In the data rows, the value 128 means zero.
Every row has a hidden score from 0 to 30. What is each row's score? 15 is about the middle. The score is a weighted sum of the row's numbers plus the product of two more (or one squared), each taken from its middle value.
[168 162  99 102 102 162  96  95 159 159  98 159  96 170 163  98 100 102 164  95  95 161 161  98] ~ 17
[167 100 102 163  96 156 161  99 105  96 161  97 160 169  99 101 165  96 157 162  98 104  95 161] ~ 13
[ 89 156  96 155 151 148  91 155 155  98  91  87 101  94 164 102 164 159 156  97 163 163 104  98] ~ 16
[ 97 151 156 156  89  97 148  99 155 157  91 156  94  97 153 159 160  89  97 150 100 158 160  91] ~ 23
[ 94 163  93 161  95 157 157 167 156 160 155  95  94  85 158  85 156  87 152 151 161 151 155 149] ~ 19
[ 94 148  87 157 151  90 156  94  91 154  97 152 149  96 152  89 163 155  92 160  97  92 159 100] ~ 24
[161  99 157  91  93 152 153 159 152  95  88  92  94 168 104 165  95  98 159 160 166 159  99  93] ~ 4
[171 164 173  98  99 106 101 109 106 100 163 166 109 173 165 175  96  99 105 100 108 105  98 164] ~ 17
[162 100 100  97 162 169 166  97 102 165 163 165 163 152  87  87  83 151 159 155  84  89 156 152] ~ 12
[160  97 150  99 157  91  95 100  93 166  89  95 160 170 105 161 107 167  99 103 108 100 177  98] ~ 10
[ 91 159 156 162 157 157  93  93  96 160 151  99  93  89 160 158 164 158 158  92  92  95 161 152] ~ 19
[156  94 150 160 154  93 158 160 156  78 159 158 157 144  79 138 148 141  78 145 148 144  62 146] ~ 7
[ 96 154 167  93 159 156 158 100 159 100  93 154 165  87 148 162  83 153 150 151  92 153  91  86] ~ 17
[ 91 149  96  99  88  84  97  92 161  88 162  97  97 110 171 115 119 108 103 117 112 183 107 183] ~ 19
[157 155  88 162  90  90  86  92 158 151 158 148 158 156 153  84 162  87  86  82  89 156 150 156] ~ 20
[164 159  98  97  88 152  93 165  99  97  99  99  95 178 173 109 108  99 165 105 179 110 108 111] ~ 12
[ 89 100  95 156  94  91 155 154  89 148  91  89  95 105 117 111 176 110 107 173 172 105 166 108] ~ 19
[157  93  90 155  88 156  92 149  97 155 162 154 156 155  89  85 153  84 154  88 146  92 153 159] ~ 15
[159  94 100 157  99 163 159 101 155  87 102 164  95 163  95 101 161 100 166 162 102 159  87 104] ~ 14
[102 166 104 166 100 104 102 105 169 158 111 105 107 106 173 108 173 104 108 107 109 176 165 116] ~ 21
[100 156 169  95  95 105  93 101 102 101 151 105 107 114 172 187 108 109 119 107 114 115 114 166] ~ 20
[ 97 151 159  94 151 156  93  91 160  92 157 155 151  92 148 157  88 148 154  89  86 158  86 154] ~ 9
[154  86  97  92 155 154 154  97  86  94  91 149  94 168  97 109 103 168 168 167 109  97 105 103] ~ 9
[ 92 153 163 156 162 161  99  94 161 159  99 156  94  83 147 158 150 156 155  91  87 156 153  92] ~ 17
[ 94 149  86 156  88  86 149  92  94  86  92  87 156 112 170 103 178 107 105 170 111 112 104 111] ~ 24
[154 156  98  99  91  98  95 154 158 158  90 100 154 159 162 101 102  95 102  99 159 164 164  94] ~ 13
[155 156  88  94  88  90 163 155 152 150  91  91 154 159 160  88  95  90  92 167 159 156 154  93] ~ 18
[164 106 107 171 173 104 163 171 101 166 174 106 171 149  88  88 156 157  87 147 155  83 151 158] ~ 12
[169  97 112 103 163 106 106 108 172 105 167 170 101 170  95 109 100 162 105 104 106 173 102 167] ~ 17
[ 99  99 101 103  92 104 163 160  98 162 155 163 162  98  99  99 101  91 104 165 161  97 164 155] ~ 19
[161 164 113 170 164 175 104 175 164 102 104 162 107 147 149  96 156 148 160  87 161 149  84  88] ~ 7
[ 90 159  95 146 155 159 157 157  89 149  91  93 160  85 157  90 145 153 157 155 155  85 148  87] ~ 29
[ 86 155 157  95  93  85  88  89  95 159  95  93 148 103 174 177 111 110 102 105 106 112 179 112] ~ 24
[ 99 156 157  98  90 160 157  96 159 154  85  97 100 103 161 163 101  93 165 163 100 164 160  89] ~ 20
[100 157  97 159 159  94  98  99 156 155 171 156 158  91 150  87 153 152  86  90  91 150 149 164] ~ 14
[167 162  99 167  92 100 160  98 163  99  97 161 105 168 163  97 169  90  99 160  97 164  96  96] ~ 17
[ 94 153  92 152 150 150  90  93 156 156 152  90 152  91 153  88 153 149 149  88  90 156 157 152] ~ 15
[106 104 168 111 166 102 168 101 174 166 109 165 169  93  92 158  98 155  89 158  89 165 156  97] ~ 15
[ 94 158 163 163 162 161  91 101 156 157 102  95 102  89 156 161 162 160 159  87  97 154 156  98] ~ 15
[101  89 102 159 101  99  97 102 169 159 163 161  96 105  92 105 167 106 104 102 106 176 166 169] ~ 29
[153 155 153 158  95 156  91 159 157  93  92 157 158 145 147 146 151  85 148  81 150 149  82  82] ~ 8
[ 87 148 154  91 152 150  84 147 155  90  83 153 151  86 150 157  90 154 152  85 149 158  89  84] ~ 13
[106  90 106 160  98 166  96 102 150 102 165 100  93 115  99 115 173 108 177 106 112 162 111 175] ~ 16
[ 95 158 157 151 152 154 159  94  98 153  87 155  95  90 155 154 149 149 151 156  90  93 151  83] ~ 22
[165 161  95 102 156 156  93  96 160  98 163 159 161 159 154  85  92 148 149  84  87 154  88 156] ~ 5
[ 92 155 160 160 151 156 154 159  98  94  96 153 159  80 146 152 152 142 147 145 150  87  82  86] ~ 22
[161 100 100 163 157  94 162 156 150 162 165  96 166 149  86  85 151 144  80 150 143 137 151 153] ~ 11
[103  97 161  98 152  92 156 162 159 156 159 153 160  90  84 151  85 141  80 145 151 149 146 148] ~ 13
[ 92 154  95  89 150  86 156 150 154  92  91 155 158  93 158  96  90 154  88 159 154 159  93  94] ~ 16
[162 155  96 164  94  93 103  95  98 158 156  93 102 171 164 101 174 101 100 110 101 104 167 164] ~ 26
[167 163 108 161 162 160 163 159 100 154  95 170 158 148 144  86 142 142 141 144 139  78 135  74] ~ 15
[ 98 158 102 165  97 100 102  99 102 102  99 161 158 106 169 110 177 106 109 111 108 110 110 108] ~ 18
[100  96 159  97 156 155 161 158 150 158  84 156 160  88  85 150  84 146 146 152 149 140 150  73] ~ 15
[153 151 153 150 149 149  90  87  88  84 149 150 155 151 149 151 148 146 146  85  82  83  78 146] ~ 13
[ 84  90  89 150  78 145 153  90  90  85 151 150 154  95 101 100 164  89 158 166 101 100  95 164] ~ 21
[107 159 100 100  98 170 160 165 164  97 169 161 168  94 148  86  86  85 159 149 154 153  83 157] ~ 6
[164  96  97  99 156  96 153  91 160 160  98  95 163 168  98  99 100 159  98 157  93 164 164 100] ~ 12
[161 101  95 102 159  95 157 157  92 157 156  94  94 166 104  97 104 163  97 161 161  94 162 160] ~ 11
[ 99  95 103 168 161 163 104 109 168  93 102 109 166 100  96 103 172 164 166 105 111 172  93 104] ~ 10
[150  92  98 153 152  91  97  91  95 161  98 155 155 157  97 102 161 159  96 102  96  99 169 103] ~ 18
[ 93 158  96 159  99 151  94  95  92 153 159 155 163  91 159  94 160  98 151  92  94  91 155 159] ~ 21
[156 161 154 161  97  95 153 166 162  88  99  94 165 150 155 148 156  89  87 147 160 157  79  92] ~ 12
[151  91 156  91  89 150  95 157 155 156  84  95 151 155  93 161  92  91 154  98 161 159 161  87] ~ 2
[103 160  95 160 101  95  98 101 102 163 161 167 172 101 160  92 161  99  93  96  99 100 163 161] ~ 20
[100 162 168 170  96 164 108 165 171 168 170 163 166  74 139 145 148  70 140  83 142 149 145 146] ~ 11
[146  81  88 156 145 149 151  89  85  90 148  89 151 155  87  94 166 154 157 159  96  91  95 156] ~ 13
[ 93 105 100 103  98 158 163 107  94 162 166 169 171  89 103  96  99  95 157 161 105  91 161 165] ~ 20
[ 96 102 159 162 159 159  95 153  93  91 154  93 161  94 100 160 164 158 159  93 153  90  88 154] ~ 11
[ 90 160 101 166 153 158  97  91  95 156 160  92  99  92 165 103 172 157 163 100  94  97 162 164] ~ 21
[164 161 107 163 161  97 156 158  93  91  94 163 156 157 155  97 157 154  88 149 151  84  81  85] ~ 14
[157 159 167 167 163 156  91 165 160 157 104 155 164 134 136 144 144 140 133  66 143 138 135  80] ~ 7
[158 159 158  95  89  91  88 162 158 156 161  99  99 158 159 159  92  87  89  87 162 159 157 161] ~ 14
[ 99 102 101 164  96 158 154  93 161 155 157  95 156  96  99  98 165  93 157 152  90 161 154 156] ~ 17
[ 93 161  96 107 165  99 165 175 162 164 164  92  92  86 157  88 100 161  92 160 170 158 160 159] ~ 19
[ 91 155 158  94  88  89 152 164  89  94 154  89 156  97 163 167  99  94  95 160 172  95 100 162] ~ 23
[160  99 165  98 152  97 166 112 165 162  93 101 167 155  92 161  90 147  91 161 106 161 158  86] ~ 12
[166 100 163 162 167 101 101 168 158 162 100  99 102 161  92 158 157 161  93  94 162 152 157  93] ~ 3
[157 162  96 162 101  99 167  98 161 157 109 104 163 152 157  89 158  95  92 162  92 157 153 103] ~ 15
[115 121 178 173 171 115 179 178 116 171 172 116 102  95 102 161 156 153  95 161 160  96 154 153] ~ 15
[164 163 163 159  99  98 166 106 166 166  96 160 174 148 147 147 144  81  80 150  88 151 151  78] ~ 12
[157  95 154 160 154 159 157  97 160 157  97 156 101 147  83 144 151 143 148 147  85 150 147  85] ~ 8
[ 95 154  92  92  92 151 154 164 152  90 155  92 162  95 156  91  91  93 153 156 167 154  90 157] ~ 15
[158 165  95 162 156  91 159  91  97 100 159 151  97 158 165  92 163 155  88 158  89  94  98 158] ~ 19
[158  92  99 100  91  90 154 168  96 157 160 158 162 158  89  95  97  88  88 153 167  93 157 159] ~ 15
[155  92 155 162 156 150  94  94 162  98  94  89 159 156  91 157 164 158 151  93  94 164  97  94] ~ 6
[ 89  90 155  99  91 164 167  97 152 155 164  96 161  86  87 156  96  89 164 166  95 152 155 163] ~ 14
[159 153 103 169 100 161  94 103 157  98  93 160 166 156 149  98 167  95 157  89  99 154  92  88] ~ 10
[145  86 152 148  81 146  83 153 145  87  79 147  79 157  95 164 160  90 157  92 164 157  95  89] ~ 6
[103 174 110 166 101 111  98 165 101 166 169 103 102 101 175 108 168 100 111  97 165 100 168 169] ~ 21
[ 92 147  91  86 149 152  87  89  90  86  84  88  84 118 175 116 111 177 179 113 115 116 111 110] ~ 19
[101 164 158  97 165  97 100 161  98  93 100 100 166 105 170 165 100 171 101 104 167 101  96 105] ~ 22
[160  94 155 158  96 151 162  95  93 154  98 155  93 161  93 156 160  95 152 163  94  92 156  98] ~ 12
[ 99 159  96 103 159 163 158 105 100 159  92 165  95  98 161  94 102 161 165 160 105 100 162  92] ~ 22
[104 171 102 163 158 162  98 164 163  93 101 166 167  91 160  88 153 147 151  86 154 153  79  88] ~ 6
[ 91 159 100  88 150 158 156 151 151 155  93 157  99  86 156  94  82 147 155 153 148 148 153  89] ~ 19
[161  98  98 159 152  91 156  87  97 154  92  93 157 168 103 102 166 158  95 163  92 101 161  97] ~ 16
[165 166 169 166 161 104 101 163 101  95 170 161 105 153 154 158 155 149  91  87 151  87  80 157] ~ 13
[ 90  82 142 151  81 143  82 158  87 150 147  91 153  97  89 152 162  88 152  90 167  94 160 155] ~ 11
[ 97 151  99 102 158 159 102  94  97 156  86  95 159 104 160 106 109 167 169 110 102 105 166  94] ~ 21
[ 97 103  95 156 163 100  96 104 164 165 162 159 169  90  97  87 152 159  94  89  98 160 161 157] ~ 17
[ 99 158 158 103  93 160 100 102 104  94  94 159 164 103 165 166 108  98 167 105 107 109  98  99] ~ 16
[155 158 100 159  96  97  92  99 150  94 163  96 160 160 162 102 165  99 100  94 102 155  96 168] ~ 12
[154  94  95  88 155 158  97  99 155 155 162 101  93 160  98  98  91 160 164 101 103 161 161 167] ~ 9
[ 95  95 163 160  93 153 101  96  99 102 159 158  93 102 101 173 170 100 161 108 102 105 108 167] ~ 21
[149 150  91 150 151 149 150 150  86  78  86 149 148 148 149  87 149 150 147 149 149  82  73  84] ~ 17
[ 99  98 163 157  89  90  94  93 162  88  96  88  93 118 117 185 180 108 109 114 112 184 106 115] ~ 17
[ 87  92 145  95  89  87 147 154 151 150 155  95 156  90  95 151  98  93  91 152 159 157 156 160] ~ 16
[149  86  95 152 151 149 146 158  82  90  79  85  83 163  98 106 167 164 162 159 172  92 100  91] ~ 4
[103 112 112 165 105  99 103 103 110  99 105 108 168 116 125 125 182 118 112 116 116 123 111 118] ~ 18
[157 159  99 168 165  94  99 104 163 158 103 156 102 153 155  93 165 161  88  93  99 159 154  97] ~ 18
[167  99 105 168 100 102 163 105 101 104 168 166 168 164  93 100 166  95  97 160 101  96  98 165] ~ 18
[ 95  98 154  93  86 157 153  97  92  92 149 155 152 101 104 163  98  92 165 161 103  98  97 156] ~ 17
[154 155  88 159  91 151 155 156  92 156 151 160 159 142 143  72 148  77 138 143 144  77 145 139] ~ 16
[ 95 161 156  96 153  89  96  92 158 153  92 100 156  99 168 163  99 159  93 101  97 164 160  97] ~ 18
[162  98 160  97 160 146  99 156 157 156  99 151  98 157  91 155  88 155 140  92 151 152 152  93] ~ 1
[150 156  89 144 154 150 146  86  87  86  85  89 154 159 164  94 153 162 158 154  92  92  91  92] ~ 19
[150  90 156  94  92 160  88 155 154  96  88 152  90 159  96 166 100  99 168  95 163 163 102  95] ~ 3
[163  94  93 102 156 164 162 168  94 103 100 165 162 159  87  86  96 152 161 158 164  87  96  95] ~ 10
[ 98 105 163 168 111 166 160  97 102  94 155 165 163  90  98 159 163 104 160 154  90  94  85 149] ~ 16
[ 85  95  99  90 152  92 158  93  95 155 152  86 155  96 106 110 101 165 104 171 105 106 169 165] ~ 22
[167 159 101  90 152 157  95 103 157  96  93 156  92 172 164 103  91 156 161  98 106 162  98  96] ~ 11
[162 165 103 163  95 159 160 110  97  99 108 160 104 162 164 100 163  93 158 159 107  94  96 106] ~ 18
[168 170 164  99  96 162 163 103 163 156 160 103 166 153 155 149  80  79 146 147  86 148 141 144] ~ 10
[162 102 166 103  97  96 155 164  96  96 160 164  98 164 101 168 101  97  95 156 165  95  95 161] ~ 14
[100 164  96 157 101  97  98 169 157 158 159  96 160  95 162  90 155  96  92  93 167 155 156 156] ~ 13
[101 168 157 101 168  98  98 102 104 158 168 156  99  99 168 157  98 168  96  96 100 102 158 167] ~ 21
[161 162 103 173 169 105 100 104 108 168 101 166 104 157 159  97 171 165  99  95  99 102 165  96] ~ 20
[165 156 102 102 112 101 166 166 161 157 169 162 101 154 144  88  88  99  88 155 155 150 146 157] ~ 14
[162 155 160 101  93  96 159 100  96  95  98 103 170 170 162 168 106  99 101 165 105 101  99 104] ~ 18
[102 163 160 160 155 101 156 159  99 154  96 159  94  93 157 154 154 148  93 149 152  90 147  88] ~ 23
[ 90  94 150 149  85  91  98 154  83  89 153  92  93 108 112 171 171 103 109 117 174 100 107 172] ~ 16
[157  95 167 105 162 163 159 100  99 154 156 160 159 144  80 156  89 149 150 147  86  84 141 143] ~ 10
[168 174 111 159 161 106 163 102 168 170 162 169 167 144 151  84 136 136  80 139  77 144 147 137] ~ 7
[ 97 161 100  99 163 154 151 165 161 102 157 157 158  83 149  85  84 151 142 139 153 150  88 145] ~ 9
[ 94 162 100 100 101 157 102 101 156  99 168 102 163  98 168 103 103 105 162 106 105 162 102 173] ~ 10
[159  95 164 153 162 163 160 162 100 162  94 100 156 147  81 153 141 150 151 147 150  85 150  81] ~ 6
[156  92  97 156 154 153 149 151  95  89 155  94  89 161  94  98 161 158 157 152 155  96  89 158] ~ 7
[ 93  98  85  95 149 153 148 155  87  88  90  94  95 110 116 102 112 168 172 167 174 104 104 108] ~ 17
[161 159  96  94  99  97 166 170 100 156 100 161 105 162 160  94  92  98  96 167 171  99 158 100] ~ 19
[ 94  96  91 160  90 154 162  94  86  92  95  93  88 114 117 111 185 110 176 184 115 106 112 115] ~ 18
[157 154  99 154 154 154 158  93 160 155 159  99  95 148 145  87 146 145 145 149  83 152 146 149] ~ 15
[155  88  91 155  77 149 152 152  89 147  85  90 144 164  93  96 165  83 157 160 160  94 155  91] ~ 9
[158 154  96  95  93 159  93 157  97  97 160  97 155 164 159  99  97  97 164  96 162 100 100 165] ~ 11
[ 88 156  94  94 145 155  93 101  90  89 158 146  88 100 170 106 105 159 169 105 113 101 101 171] ~ 19
[ 89 150  83  86 149  84 150 157  85 148 149  89  83 100 163  93  97 162  96 164 171  96 162 162] ~ 25
[160  96 157 158 154 160 153 161 159 152 157  90 153 142  75 139 140 135 141 134 143 141 134 139] ~ 4
[162 163 159 103 102 162 102 100 164  89 163 162 107 157 159 155  96  95 157  95  93 160  81 157] ~ 13
[150  93 156 154 155 156  92 157 154 149  94 152 150 139  80 146 143 144 145  80 146 143 139  82] ~ 4
[153  78 149 156 151 147 148  89 148 143 151  88 152 148  69 143 150 145 141 142  81 142 137 145] ~ 8
[ 94  95 162 100 168 163 158 162  97 160 166 158  91  84  85 154  89 160 156 150 154  87 153 158] ~ 10
[102 155 169 166 161 103 100 102 158 157 167  99 104  94 150 165 162 155  97  93  95 153 152 161] ~ 18
[ 91 151 158  90  87  95 151 159 153  97 160  92  96  96 158 166  95  93 100 158 167 161 102 167] ~ 18
[ 99 104 104 107 160 101 161 162 174 105 102 165 102  99 105 104 107 162 102 163 164 178 106 103] ~ 15
[155 159 166  95 157  98 171 101 100  98 160  95 102 156 161 169  94 159  98 173 101  99  97 161] ~ 18
[166 100 102 108 160 160 160 160 102 161 105 167 169 155  86  88  94 149 148 149 148  88 151  92] ~ 10
[149 149 150  90 142  82  82 147  83 151  88  90 147 159 159 161  97 151  90  90 156  90 161  96] ~ 17
[111 106 107 107  96 162  97 164 167 162 165 167 104 106 101 102 101  91 158  92 161 165 159 161] ~ 14
[ 98 157 165  98 155 103 160  93  92  95 155 160 168  94 155 165  93 153  99 158  89  87  90 153] ~ 16
[154  87 153 150 145 153 153  92 158  96 146 150  93 150  80 149 147 140 149 148  86 154  89 141] ~ 12
[170 159 163 157 164 162  99 101 156  96 103  99 104 166 155 160 153 160 157  93  95 152  88  97] ~ 9
[102  93  92 162 100 164 166  97 158 165  94 158 168  96  87  85 159  95 161 163  92 154 163  89] ~ 16
[106 163 106 100 167 163 168 164 105 163 105  99 106 101 160 101  94 164 160 165 161 100 161 101] ~ 25
[ 98 163 156 160 150 162 158  97 155  96 103 153 153  86 153 146 151 140 152 147  85 146  83  91] ~ 13
[158  92 157  95 158 155  87  94  92  87 162 158  96 165  96 165  99 165 161  92  99  96  90 168] ~ 11
[160 112 165 166  92  96 161 166 165  98 166 164 102 150  99 155 156  79  83 150 155 155  84 155] ~ 14
[152 151  92 157  85  93  79 156 153 143 149  92 155 153 152  90 159  85  93  79 157 155 145 150] ~ 13
[ 94 146 156 154  93  88  92 156  98  93 156 153 161  95 149 160 157  94  88  93 158  99  93 158] ~ 15
[ 87  90 156 149  87  93 153  93 150  84 151 147 147  92  95 164 157  92  98 160  98 157  87 157] ~ 18
[ 99 165 157 102 167 159  94 162 158 164 100 156  98  88 156 149  90 159 151  83 154 150 156  90] ~ 13
[ 88  97 100 165  83 161  97 167 102  99  97 156 160  93 103 106 175  89 169 104 175 108 104 104] ~ 14
[ 96  96 157 155 156  97 166 155 165  95 161 159 151  83  83 147 145 145  85 155 144 155  82 150] ~ 11
[104 163  99  96 163  99  94 105  93  95 160  99 100 119 179 114 109 180 113 109 120 107 109 176] ~ 19
[150 159 159 156 156 158  95  97  92 154 158 160 156 136 145 146 143 142 144  80  81  75 141 144] ~ 15
[159 164 157  96  94 159  98 157  96  87 102  96 102 169 173 167 102 101 168 105 165 102  92 109] ~ 12
[163 159 106  98 156 163  97 164 167 160 158 168 166 144 139  83  75 136 143  75 144 148 141 138] ~ 5
[ 98 162  98  97 156  98  95 105 155 101 100  98  96 113 180 113 112 173 113 111 120 173 116 116] ~ 17
[ 93 159 159 160  93 156  92 158 154  94 160 158  93  87 155 155 157  87 151  86 154 150  87 156] ~ 15
[167 170 106  97 101 102 103 109 158 158  96 158 164 167 169 103  93  98  99 100 107 157 158  93] ~ 11
[106 101 170  99 158 161  90 102 107 103 110 164 103 112 107 180 104 166 169  96 109 113 109 116] ~ 11
[157 151 155 101  89  94 160  96 166 155 161 159  99 152 145 150  93  81  87 155  88 162 150 155] ~ 20
[ 91  85 154  89 153  86 152 153  99 147  86  96 150  99  93 166  97 163  94 162 163 107 158  95] ~ 21
[169 104 168 162 168  92  98 103 100 101 101  99 174 173 106 172 166 171  93 100 104 101 101 103] ~ 11
[158 157  95 151  93  90 166 165  89  98 158  91  96 164 162  98 157  97  94 172 171  91 101 163] ~ 19
[151 152 153 161 152  91  93 100  91 101 155  89 152 154 155 157 166 155  92  94 101  91 102 158] ~ 15
[ 88 165 159 156 146  92 150  89 155 151 149  94 158  79 160 154 151 139  84 144  81 149 145 142] ~ 17
[156 102 159 163 103  94  95 156 160 156 102  96 102 159 103 163 167 103  94  96 158 163 159 103] ~ 8
[172 104 170 167 171 168 110 110 105 165 163 172 105 156  86 155 152 155 152  92  93  86 150 146] ~ 12
[171 166 163 111 105 168 173 169 165 108 168 109 104 155 151 148  92  87 152 157 153 150  89 152] ~ 9
[150  90  94 155 149  97 153  99  89  85 153 148 151 155  93  96 161 153 101 158 103  91  88 157] ~ 16
[170 166 168 112 171 165 175 112 113 163 113 108 110 157 153 156  96 158 152 162  98  97 150  99] ~ 15
[165 154  90  95  90  84 154 157 156 157 159  93 153 163 151  84  89  85  79 152 154 154 155 156] ~ 13
[154 162 156  97 152  91 159 163 160  91  90 154 155 145 154 147  85 143  81 151 154 152  79  80] ~ 12
[102 157 100 161  98 100 160 165 160 107  97 104  99 105 162 102 168 102 103 165 170 166 110 101] ~ 19
[149  90 156 151 150  91  85 150  91  88  88  91  91 165 104 173 168 166 105 100 165 105 101 102] ~ 6
[102 162 171 169 106 165 162 171 162 157 165 162 103  77 139 150 148  82 143 140 149 140 135 142] ~ 15
[ 96  88 161  90 150 157 151  96 159 159 160 149 100  90  83 159  83 147 154 148  91 156 156 156] ~ 12
[164  99 165 167 161 158 158 170 165 150 107  99 170 144  77 146 148 140 138 137 150 145 130  85] ~ 5
[ 90 150 152  90  82  91  83  90  92 156  87  88 159 108 171 174 108 101 110 102 109 110 178 107] ~ 23
[164 168 168 166 170 106  98 167 102 158 102 163 170 146 150 151 149 152  86  78 149  82 141  83] ~ 12
[ 98 157 164  93  97  91  93  99 157  96 158 155  94 105 167 175 100 105  99 100 107 167 103 168] ~ 19
[107 103 108 164 165 172 174 102 167 165 109 168 109  94  90  95 154 154 162 163  90 157 155  97] ~ 14
[ 98  98  98 154  98  94 100 155  99 157 157  96 158 105 104 105 164 105 101 108 164 106 167 166] ~ 17
[156  95  96 104 152  98 164 106 163 161 101 169  98 157  94  94 102 153  97 165 105 165 163 101] ~ 15
[109 101 100 165 101 164 104 163 165  93 102  99 164 111 103 101 170 103 168 106 167 169  94 104] ~ 9
[ 96 161  94  93 150 161  95  96 155 150  99  99  90 105 172 102 100 161 171 104 105 166 162 108] ~ 17
[154 158 158 100  93 159 164 155  97  92  97 103  97 158 162 163 101  95 163 167 158  98  93 100] ~ 17
[102  99 164 162 166 174 162 164  94  96 160 164 105  89  86 154 152 155 163 151 153  81  83 149] ~ 12
[164 162 155 101  96  97 101 102 101  97  92 161  96 177 174 167 110 107 107 112 112 110 107 102] ~ 18
[102 105 101 105 165 162  96 165 104 158 167 165 102  98 101  97 101 163 160  93 163 100 157 165] ~ 11
[159  98 159  97 160 168 162 100 167  95 163 102 167 150  87 150  85 150 159 152  89 159  83 153] ~ 6
[101 166 163  98 102  95  94 102 106 158  97  98 163 109 177 175 106 111 104 103 110 115 170 106] ~ 21
[157  97 156 156  85 151  88  94  89  93 159  94  90 170 109 170 170  97 164 100 105 100 104 172] ~ 14
[100 167 101 167 163 166 158  96 163 159 104 102 100  92 162  93 163 157 161 152  89 158 154  97] ~ 19
[155 154 156  94  79  89  84  93 148  89  88 151 159 166 165 167 102  88  97  93 101 159  97  97] ~ 12
[ 97 157 160  97 158  97 100 101 156  96 165 105 102 102 164 168 101 164 102 105 106 163 100 171] ~ 15
[ 83  93  88  89  88  87 159  89 148  79  83  86  94 113 123 118 119 119 117 192 119 180 109 114] ~ 21
[152  92  93  91 146  87 150 160 153  86 155 150 155 153  90  91  88 147  86 151 160 154  83 155] ~ 8
[103 168 168 168 166  98 170 163 169 158 106 169 168  77 145 145 145 142  73 146 139 146 134  81] ~ 15
[ 90 150 154  91 146 152 153  90 154  87 156  89 152  89 151 156  89 147 152 153  89 155  85 156] ~ 15
[ 99 164  99 161  90  92 152 100 102 157 162 159 160  95 163  94 161  86  88 150  96  98 156 159] ~ 20
[160 157 155 157  92 158  97  98  93  91  97 156  98 166 162 160 164  95 163 100 101  96  93 101] ~ 18
[ 93 150 157 156  89  85 150 162 161 154  95 155  91  88 148 156 155  85  81 147 160 160 152  91] ~ 20
[101 154 149  92 163  86  97  84 160 149 153  93  90 107 162 158  98 171  93 103  90 169 158 161] ~ 19
[100  92 155  95 154 158 155 161 154 157  92 155 158  89  81 147  83 145 149 146 152 145 149  82] ~ 13
[ 91 151 151 154  90 148  90 163 154  92 161  86  89  93 156 156 159  92 153  92 168 159  94 165] ~ 14
[101 101 101  93  96  92 158  97 156 156 162  98  96 112 112 112 104 108 103 171 109 170 170 175] ~ 20
[154 152 152  96  91  91  96  93 153 156 148 156  85 159 156 156  97  93  93  98  95 158 161 151] ~ 25
[ 88  88  94  89  88 149 158 156  94  93 154 161  97  99  99 105  99  99 162 171 169 105 104 167] ~ 16
[105 159 160 103 162 162 104 165 162 157 106 161  99  93 149 150  89 151 152  92 155 152 147  95] ~ 12
[ 95 157  94  92  86 156  97 154 150  92  89  95  93 111 175 110 107 102 173 114 171 168 107 105] ~ 17
[102 172 104 104 158 165 104 104 103 172 105 106 102 106 178 108 108 164 171 108 108 107 179 110] ~ 19
[ 97 148  93 154  87  82 155 160 157  90 155  91 149  99 153  94 159  90  84 159 165 162  92 159] ~ 14
[174 109 163 106 110 174 100 109 112 171 109 171 171 167  99 155  95 100 166  90 100 102 164 100] ~ 9
[163 161 163  98 155 100  94  99  94 166 101 100 104 170 167 170 101 161 104  99 103  98 174 106] ~ 16
[164 160 102 164 160 154  95 100 158 100 160 163  94 157 152  91 158 152 146  86  90 151  90 151] ~ 16
[163 158 104 109  99 166  99 108 106 100 100 165 101 171 166 109 115 105 174 105 115 112 105 106] ~ 16
[ 95  90 154  90 152 152 158  97  95  92 158  87  90 107 101 168 101 165 165 171 108 107 103 171] ~ 13
[157  96 159  97  88 150  97  95  98 156  90 105 157 168 104 170 105  96 160 105 104 106 167  98] ~ 8
[102  89  93  94  92  90 100 168 159 159 153 159  96 110  96 100 101 100  97 108 178 169 169 162] ~ 17
[159 155 165 103 161 163  96 167 165 160 165 102  97 145 140 151  86 146 148  80 153 151 146 151] ~ 6
[ 93  90 146 156  90  94  91  92 161 154 153  92  92 104 101 161 171 102 106 103 104 175 168 166] ~ 21
[102  94 159  99  98  94 158 163 153  89  93  98 162 110 101 169 105 105 101 167 172 162  95 101] ~ 18
[164 163 157 159 158 157  97 160 161 151  96 161 104 147 146 141 143 141 140  78 143 145 134  78] ~ 9
[167  99 154 167  93  88 155 156  94  96 152 154  89 169  98 156 169  93  87 155 157  93  94 152] ~ 17
[152  90  96  93 154 152 152 153  86  87  90  96  98 167 102 107 105 168 166 166 167  97  98 102] ~ 8
[157 154 155 161 160 150  94  94  98 149  97 157 157 149 146 147 153 151 141  84  84  87 141  88] ~ 14
[ 96  96 100 104 160  92 164 166  95  98 163 106 159 100 100 104 108 166  97 170 172  99 102 169] ~ 19
[160  95  99 161  97  99 107  96 101 167 168 101  94 171 104 108 173 105 108 116 105 109 179 178] ~ 23
[ 93 160 157  98  96  97 161 101  91 155 159 109 164  93 163 161  98  97  98 163 102  91 159 161] ~ 23
